Each run below is a few steps of one of 8 hidden systems, one row a step.
Bobak, seq 1 (8 x 18):
[[-15 -47  11  45 -41 -20 -19  -2  -9  26  -8  13  49 -37 -96 -28 -10  20]
 [ 18   6  37 -23  32  49  36  -2 -56  14 -35 -46 -47   7  15  46  18 -11]
 [-32  35  -8 -35  -7  -7   2 -27  52  18  49   4  44  -6  63 -36 -12  -3]
 [ 10 -48   4  14 -12 -29  -9  -4 -29   2  -7  51  32  -1 -65  24 -16   0]
 [  9  25  18   5  19  19  27   2 -32 -38 -23  -9 -39  32  43  27  20   1]
 [-36  10 -25 -10 -32 -31 -23  10  48 -18  28  -9  17 -10  22 -36  -8 -14]
 [ 38 -32 -15   5   1  -7  -7  26 -34   9 -13  12  -8  12 -61 -12  -8   4]
 [  1  14  -3  12  16  46   4  -2  15   0 -11 -10 -33  11  39  10  40   7]]
zutun, seq 2 (8 x 18):
[[ 16  26  28  48  44   1 -18 -14  37 -24  11 -36 -64 -24  13  25 -15  -6]
 [ 32  -1   3  61  26  13 -23 -13  39  39  15  -8  -3 -46 -47 -29 -17  30]
 [ 56 -10  26   0  40  15  20 -10 -48  43 -11  -2 -11  -7 -49  13 -25  11]
 [  6  27  25 -17  15  15  25 -41 -11  45  -6   7  30 -41  28  35 -23   8]
 [-12 -20 -11   4 -23 -14 -13  -6  -3  24 -20  42  44 -45 -19  47  -8  -2]
 [ -1   2  19   4 -15 -50   9  -1 -36 -40  -9  24  16  -8  -8  37 -36  -5]
 [  2  39 -20   5 -18 -43  -7  26  12 -20 -15  -6   0 -47  24  11 -39   0]
 [ 33  -2 -32   9  22 -34 -28  20  30 -11  16  21 -25 -11 -15  21 -33 -14]]
sekas, seq 3:
[[ -9 -31 -35 -17 -29 -39 -24  45   6 -39  38   0   1  50 -40 -72  -2 -14]
 [-17  21   2  18  -9  34   8  33  -6 -28 -30 -77 -58   4  23 -33  44   3]
 [ -8  23  31 -43  25   7  13 -30  24  12  66 -39  -4  23  33 -46 -20 -21]
 [ -5 -17 -10 -22 -24  29  22  11 -34  21   3  -3  29  44 -20 -73  33  19]
 [-42   3  43 -20 -24  25  30  -6 -41  13 -28 -69   0 -27   9   5  13 -14]
 [ -9  27   2 -74 -11 -30  24   2 -26   4  21  -5  38  10  32 -22 -41 -17]
 [-31 -30 -34 -49 -40   6  -3  43 -17   4 -18  -9   7  15  -3  -7  35 -28]
 [-43   8  29 -24 -22 -23  11   8 -21 -54   3 -43 -21  12  25  12  -4 -38]]
sekas, seq 4:
[[ 25  25  63  25  33   0  23 -28 -19  -2  35 -54 -19   9 -24 -63 -38  22]
 [ 32  21 -23 -29  18  57  26  -1 -13  72  -8   2  27   3  18 -41  15  36]
 [-16 -44  58 -33   9  25  18 -35 -47  33  -1 -15   8   4 -29  43   8 -28]
 [-17  32  -1 -20 -42 -28  32  -3 -45 -21 -26  39  61  -6  44  13 -12  22]
 [-37 -27 -34 -32 -32 -19 -32  28  29  24  -9 -11  13 -54 -12  30  -4 -43]
 [ 17   2  -2  -7   0 -54   2  33 -31 -71   4   1 -34  36  -6   5 -33 -19]
 [-15  20 -54   2  -5  28 -20  26  59  -7  -2   1 -18   5  60 -10  48   3]
 [-18 -33  49  18  15 -10 -19 -24  22 -22  55 -31 -28  24 -40 -28  -5 -25]]
peku, seq 5:
[[ -1 -72 -20 -17   4  14 -24  -1  -6 -15   4  72  -7  64 -23  56  51 -26]
 [ 18  23  38  17  36   6  21  -8 -26 -71   8 -19 -66  60  36  10   9  -5]
 [-16  -6 -17  -3  -1 -13 -31  29  59 -19  50 -51 -34  13  -9 -72  -4 -26]
 [ 53 -27 -37  -3  34  46 -14  29   3  59 -17 -14 -38  -8 -43  -4  15   2]
 [ 26  50  14  -5  35  42  33 -34   1  42   9 -14   9  -9  46 -18  -7  29]
 [-45 -20  36 -11 -23  10   3 -37   9  38  30 -17  46 -16 -16 -30   3  -5]
 [  6 -22   7 -23 -21   3  28  19 -75   8 -33  -3  20  13 -30   0   2   3]
 [-20  28 -11 -53 -19 -11  23  11 -18 -20 -10  -2  12   4  61  16  -3 -18]]
zural, seq 6:
[[-40 -17  47  -7 -34 -46  -9  -3  -9  23   8 -61  28 -71 -59 -17 -57 -25]
 [ 38  43 -72  20 -19 -13   3  48  -4  24 -55  32  24 -53  10 -10 -19  46]
 [  4  29 -10  -5  41   6 -19 -13  58  -3  12   1 -39 -31  63  80 -11 -29]
 [ -7   6  56  18   3 -35  22 -67 -22 -12  28  54  58   4  -6  24 -36  19]
 [-35 -17  -2  87 -47 -33 -38  20  34 -48 -20  -8 -11 -41 -38  -5  15  11]
 [ 45  37  12  -2  33 -19   5  12   1  38   7 -54 -15 -65 -18 -20 -74   1]
 [  9  38 -40  37   4  22   0 -22  45  25 -11  66  42 -23  53   8  18  50]
 [-17 -36  39  26  28  -4 -33 -36  35  -1  20   0 -29 -31 -23  78  -5 -42]]
los, seq 7:
[[ 17   0  27  40  12 -20   3 -26 -19 -16  -5  42  10 -12 -16  38 -19  19]
 [ -4  29   0  30 -12 -37  -9  14  10 -35 -13 -12 -11 -40  10  11 -30   4]
 [ 10   3 -49  -1  -2 -23 -28  24  41   3  11  23   3 -17   5  -3 -17  -8]
 [ 38   6 -22  19  40  24 -13  -2  29  17   7  18 -28   0   5   7   6  11]
 [ -6   9  22  20  21  14  -9 -26  33  18  26 -32 -13 -21   0 -14  -8  -1]
 [  7   2   5  17  -3   0   0  -5   6  26  13  -7  22 -18 -32 -42 -16  18]
 [ 30   5  -2  -7  11   2  11  12 -30  30 -16 -14  -1 -21 -19  -2 -22   8]
 [ 12  15  10 -30  16 -13  10 -10  -8  15  14  -1  10 -13  11  14 -37 -11]]
sogaz, seq 8, 8 rows:
[[-32 -18 -29  57 -63   8 -10  23 -11  -8 -73  26  27 -42 -17  26  49  29]
 [ 17  20  50 -34  45 -31  15 -17 -27 -20  19 -32 -42  -2  15  55 -58 -46]
 [  5  36 -66  46 -29 -21 -27  27  65  -2  -1  27  32 -37  17 -60  -8  43]
 [-19 -62  36  17   6  14 -20   0 -18 -13 -24 -24 -55 -13 -44  77  27 -50]
 [ 38  77   8  17  32 -17  18  -5  25 -15  37 -35 -13   0  39 -76 -53  33]
 [-58 -47 -25  24 -47  34 -37   8  38  41 -37   0  25 -54 -19  34  63  -8]
 [ 64  17  67   0  69 -11  27 -21 -44   2  23 -38 -51   6 -34  11 -63 -13]
 [-31  51 -46  47 -49  12   0   5  45   5 -29  23  53 -46  58 -35  29  60]]
zutun, seq 9, 8 rows:
[[ 11  13  -1   3  26  63  15 -21  12  29   2   5  -8  19  37 -12  42  22]
 [-36 -44  24   3  -9  43  -3 -23  -1  32  -2 -13   8   1 -22   9  47 -11]
 [-25  -5  37 -10 -27  -2  27 -27 -37  -4  14   4  43  24  -5 -37   7  12]
 [-23   8 -23 -48 -37   4  17  31 -26   4 -22 -15  23   1  23 -19  11  -9]
 [-24 -15 -17 -42  -8 -13 -10   3  17 -24  31  21   4  38  27   3   9 -30]
 [-22   8 -20  32 -25   6  -7  13  12 -45 -13  14 -10  22  25 -14  44  17]
 [-23 -21  12   6  -7   2 -15  16  13 -23  16 -44 -36  15 -21 -26  13 -25]
 [ 15  16  -2   3  15  14   6  -3  16  -2  33  -6  -2  34  10 -65   4  20]]
sogaz, seq 10, 8 rows:
[[-25  14  26  -3 -32  23  32   2 -41   8 -35 -43  15 -13  10 -17  17  16]
 [ 16  14 -10 -48  17   7   9   0  -9  51   1   4  16 -22  17  21 -27 -12]
 [ 37   2 -22  29  10  -9  -5  -2   0   2  -8  59  14  -4 -13  14  -9  29]
 [-27  -5  25  18 -17 -23   1 -17  -7 -46  -2  14   0   2  14  35   3  -9]
 [-13  11  -9 -16 -15 -40 -10  16  15 -20  24 -22   1 -12   0 -26 -33 -22]
 [  8 -14 -33   6  -8  10 -15  38   7   1 -20 -11 -27  -5 -15  -5  21  -6]
 [ 14   5  10   4  35  25  -2 -12  18   0  15  -8 -36  14  19  11   9  -6]
 [-17   0  10  27  -5  10  -8 -25  34  10  24   4  18  -7  -1 -27   9  15]]
peku, seq 11, 8 rows:
[[-13  12  20  56 -16 -16  -1 -26   4 -13 -28  27  22 -57   2  51 -10  20]
 [ -9  12   8  51 -29 -57  -9  -7   0 -42  -4  37  29 -25 -12   4 -30  21]
 [-15  -4 -24  58 -34 -31 -25  21  19 -40 -34  29   0 -34  -7  30  10   9]
 [ 22  18 -11  55  10 -43 -23   6  21 -36  -8  31 -17 -34  -4  40 -34   9]
 [  2  15 -21  74  -8 -17 -28  -5  52 -27  -2  39   2 -27   2   1   0  31]
 [  5  -1  10  83  -3 -16 -27  -6  27 -17 -18   3 -15 -55 -34  24 -11  19]
 [ 22  34 -11  68 -10 -31  -7   8  15 -16 -18  20  11 -46 -13 -15 -32  44]
 [-18  10 -14  57 -26 -17 -26   0  37   1 -29  20  19 -72  -3  29  -4  20]]
zural, seq 12, 8 rows:
[[-17   8   3   2  11  45  -1 -24  20  46 -28   0   2 -49  40  66  29  -5]
 [-38 -21  30 -22 -25 -19   4 -30 -21  15  -6  24  43 -36  -3  62 -16 -21]
 [-24   3 -10  19 -50 -45  -5  26 -23 -42 -42  10  14 -38  -5  32 -13  -2]
 [  5  42 -12  -8  -1 -49  -6  24  13 -24   4 -20 -12 -38  26   8 -59 -12]
 [ 27  37 -15  22  19 -31  -4 -17  32 -17  28  50  17   0  23  -3 -37  27]
 [  5  -5  24  66  21 -11 -27 -26  42 -30  22  11 -28  -9 -13  11  -2   9]
 [  5   7  44  48  10   0   1 -29   1  19  10 -25   9 -36 -35 -28 -26  25]
 [ -2   5 -20  39 -11  18 -17   3  37  36 -18  -2  15 -54 -12  -7  10  23]]
Bobak, seq 13 (8 x 18):
[[-17  33  25  -3 -20  -4  32 -24 -20 -20  21   0  41  29  27 -61  -5  32]
 [-45 -48 -10 -24 -46  -9 -15  18 -12  -5 -21  16  18  -5 -17  40  27 -34]
 [ 39   4   7 -37  37  -1  21   5 -31 -19  28   1 -29  69   7 -25 -10 -11]
 [-42  -4 -33  24 -42  17 -15   3  34 -14  -6  29  29  13  24 -28  57  21]
 [  4 -53  30  -4  13 -12 -18   3 -13 -14  24 -25 -40  23 -63   5  -5 -42]
 [  2  31   1   4  -9  44  36   2 -24   5 -13 -20   9  29  29 -64  35  42]
 [-50 -50  -3 -25 -18   8 -32  -8  37  24  22  -3  10 -13 -16  26  26 -48]
 [ 38  -2  37 -10  33   8  34 -26 -50   4  25   5   2  54 -23 -39 -13  21]]
Getat, seq 14, 8 rows:
[[-24  36  30  21  -4 -17   9 -46  12 -27   2  27  21 -27  52  46 -13   6]
 [  9  -1 -10  19  -2 -57 -29   5  28  -6  17  16   9 -48 -34  15 -57 -14]
 [ 55  44 -20  24  29 -14   4  23  -6 -22 -20  -1 -40 -11  17  13 -30  19]
 [  8  12 -30 -23  26   7 -20  -5  53  26  16  19  -7 -22  45  44  -4 -23]
 [ 37   1  29  26  51  11 -13 -29  22  30  31 -13 -23 -22 -30   3 -33   3]
 [  2  35  -9  49   0  23  -1 -11  28  22 -27   4   6 -55  29  16   9  36]
 [  7  13   5 -28  10  -9  -1  -2  -2  47  -2 -28  11 -58  -5  20 -47 -20]
 [ 48  37  11  11  34  -1  26 -26 -21  13  -4  34  14  -7  15  16 -30  35]]
los, seq 15:
[[ 13  69  18 -40  15  -2  48 -38  -9  16  41   1  51  17  66 -60 -41  33]
 [-31 -42  20  22 -23  18 -15 -24  -9  56 -41  17  34 -75 -43  76  16  -7]
 [ 55  15  28   8  30 -75  12   6 -37 -65  34  12 -25  37 -35 -20 -76  -1]
 [-23  64 -45   4 -33  11   7  18  27  20 -52   3  32 -72  86  25   9  26]
 [ 18 -68  -8   0  35 -31 -59  -2  45   2  49  33 -32   4 -71  46 -22 -54]
 [ 43  79   1  56  30  23  28 -14  14 -22   4  12 -10  15  60 -54  -3  71]
 [-52 -39   5   1 -24  12 -43   8  45  50  -8 -60  -6 -87 -37  28   8 -44]
 [ 78   6  -8  -9  42 -28  12   0 -17  -1  56  38   7  64 -43 -83 -51  26]]
Getat, seq 16 (8 x 18):
[[-65 -32  82 -24 -27 -23  24 -53 -40 -44  47 -10  33  50  -9 -15   1 -28]
 [-30 -19 -18  57 -64 -48 -14  20  -8 -69  -8  44  34  26 -35 -47  18  32]
 [-17 -18 -34 -35 -40 -32  -7  81 -32 -60 -22 -42 -44  30  -8 -13  12 -41]
 [ 11   6 -24 -46  19  11  10  11   5 -32  50  14 -17 100  39 -55  25  -9]
 [-24 -72 -18  15  -6  37 -39   0  34   1  20  16 -21  46 -44 -16  73 -16]
 [-41  -8  41  23 -22  32   9   1 -10 -17   1 -82 -29  18 -14 -70  42   2]
 [-35  -2 -39 -32 -54  19  13  27  -7  23  -6  -3  55  20  14 -79  36  18]
 [  2 -55  11 -48 -14  20  22  24 -76  10 -15 -14   3  53 -54 -13  20 -21]]

Which system made each of these runs?
seq 17, 2 rows:
[[  0  -1  30   9  14  17  18 -36 -19 -13  11  34  10  35  19  12  17  16]
 [-49  -3  22   4 -34 -23   0  -9   2 -44   8  -2  13   6  14   7  10 -12]]
 => Bobak
seq 18, 2 rows:
[[  8 -42  -2   5  28 -15 -51  -5  53  35  38  -4 -21 -43 -55  30 -32 -41]
 [ 30  29  17  86   5   8  12  10 -12 -34 -25 -22 -32  -7 -16 -44   1  52]]
 => sogaz
seq 19:
[[ -5   1   7   1  32  23 -19 -21  57   9  53 -18 -24  16  17 -21  12 -15]
 [  5  -9  -8  40   3  32 -15  -1  34  36   5 -13   0 -22 -31 -38  21  24]]
 => Getat
seq 20 (2 x 18):
[[  7  19 -12 -22  20  23  10  -3  20  -5  42   1  -7  61  40 -54  21   4]
 [-15 -55 -17   9  -7  35 -29   1  25  26   6   7  -3  11 -45 -10  49  -6]]
 => Getat
seq 21, 2 rows:
[[ 43  51 -20   0 -11 -30  24  50 -57   5 -67 -22   0 -56   0  11 -50  21]
 [ 14  28 -43   9  17  -9 -22  13  41   1 -29  38 -14 -53  51  92 -10  -8]]
 => sogaz
seq 22:
[[ 56  58  41 -11  33 -24  53 -26 -56  10   5  -5  19 -13   7 -11 -78  32]
 [  3   2 -37  12  -5 -12 -15 -10  17   7 -27  94  37 -31  30  94   6   6]]
 => Getat
seq 23, 2 rows:
[[ 43  -5  55 -38  74  33  28 -43 -34  34  24  -7 -34  29  -1  45 -14 -25]
 [-46  41  10  20 -39  -2  20 -44  23 -13  10  37  70  -5  67 -21  17  37]]
 => Bobak
seq 24 (2 x 18):
[[-15 -64 -10 -11 -32  -4 -20  31 -26  12 -23  -2   1  -5 -69  11  14 -24]
 [ 11  34 -15 -33 -11   6  33  43 -52  -2 -47 -40 -14  -7  28  -1  -3   4]]
 => zural
seq 25, 2 rows:
[[ 23  49 -28 -15  -5   5  19  40  -4  24  -7 -47   2 -13  13 -81 -21  24]
 [ 31   1 -57 -24  36  35 -19   4  51  34  24  41 -12  22  35   6  21  -4]]
 => zural
seq 26:
[[-45 -35  58 -34  19  26   4 -73   5  15  36  24  18  20  22  76  25 -39]
 [-32   4   1  28 -69 -54  10  -7 -26 -36 -14  61  84  -3  -9 -24  -7  38]]
 => sekas
seq 27:
[[ -5  28  31  14   8  17  21 -24 -11  -5 -18  -8 -10 -18  39  38   2   8]
 [-17  19   1 -13 -18 -45  -4  -4  18  -7  19  -1  27 -28  17  -3 -38 -15]]
 => Bobak
seq 28, 2 rows:
[[-40 -23 -19 -44 -36 -20 -16  -2  14  38  -5  26  52 -46   0  45  -8 -31]
 [ 65   9  17 -16  50 -16  26 -14 -48 -11  15  42 -11  45  -5  24 -38   6]]
 => Bobak
seq 29, 2 rows:
[[ 16 -35 -22 -52  -8  -3  21  21 -72 -20 -22  62  12  67   0  37  23 -15]
 [-73  33  23  -6 -33 -12   9 -15  16 -56  -3 -23   1  -8  85  31  23 -19]]
 => zutun
seq 30:
[[ 47  34  34 -31  52  16  45 -51 -30  49  26  22  29  13  20  -2 -38  24]
 [-49   5   4  20 -37 -11  -1 -41  16 -12 -15  62  57 -34  45  63  18   7]]
 => Bobak
seq 31 (2 x 18):
[[ 25  37 -48  22   1   0   3  16  34 -27  13  35   4  34  36 -63  11  43]
 [-55 -64  18 -10 -16  20 -21 -19  11  -5  10   3  -5  17 -16  44  53 -46]]
 => sogaz
seq 32:
[[-33  43  67  32  -8  33  35 -52 -14  25 -29 -54  22 -66  30  11   2  27]
 [-24  -9  16 -22 -48 -61   8  -4 -26  16  18   7  78 -33 -45 -42 -56   4]]
 => peku
seq 33 (2 x 18):
[[ 44 -12 -15   3  49  18 -18   3  20  22  20  11 -37  11 -17   8  -2  -7]
 [  1  31  27  17  20  22   9 -29  25  18  20 -27  -2 -15  22 -23  -8  14]]
 => los
seq 34, 2 rows:
[[-33 -27  14  -1  -1  33 -10  13   8  -7  -9 -57 -51  -2  -4  18  40 -35]
 [ 60  20  -9 -34  40 -14  12  15 -15  16  34  -9 -12  22 -13 -44 -51  -1]]
 => peku
seq 35 (2 x 18):
[[  3  -8 -15  31  -3 -31 -22  17  10 -52  -8  33 -25   6  -2  42   0 -10]
 [-23   9   5  15  -4 -29 -20   5  35 -50  27 -23 -27   5  15 -14 -10 -20]]
 => sogaz
seq 36, 2 rows:
[[  7  32 -17  47   0 -33 -12  23  16 -79 -18  19 -40   3  35  29  -1   8]
 [  6  27  42   7  25 -33   0 -36  28 -16  63 -22  -3  -4   5 -34 -58  -5]]
 => zural
seq 37:
[[ -5   3  44  -5  -3  -2  15 -22 -29  48 -10 -39  24 -62 -29  10 -39  -1]
 [ 18  43   7  12  -8 -15  36 -14 -42   1 -32  33  44 -24  23  12 -30  40]]
 => Getat
seq 38:
[[-36 -17  18  33 -19   2 -22  -8  39   2  22 -40  -1 -22 -32 -41  11  -1]
 [ 44  -1 -15  -2  16  12   3  16 -18  50 -13  -8   4 -25 -39 -17 -20  18]]
 => zural
seq 39:
[[ 18 -16  26 -17  37  10   1  14 -14 -20  23 -49 -65  44 -13 -11  -2 -33]
 [-22  17 -23   8 -29  30   9   0  22  19   5  -4  36   6  19 -77  33  35]]
 => Bobak
seq 40, 2 rows:
[[ 18  52  44  83  31 -30  -3 -35  35 -66  34 -11 -37  -9  24 -12 -33  27]
 [ 40   1 -34  42  10  20 -27  40  28  48 -26 -49 -30 -68 -56 -35 -13  20]]
 => zutun
seq 41 (2 x 18):
[[-69 -51   7 -13 -35   5 -36   4  31   4  -1 -42 -15 -33 -19  36  30 -60]
 [ 85   9 -14 -22  40 -27  24  20 -56  -4   4  37  -9  42 -30  -9 -50  16]]
 => peku
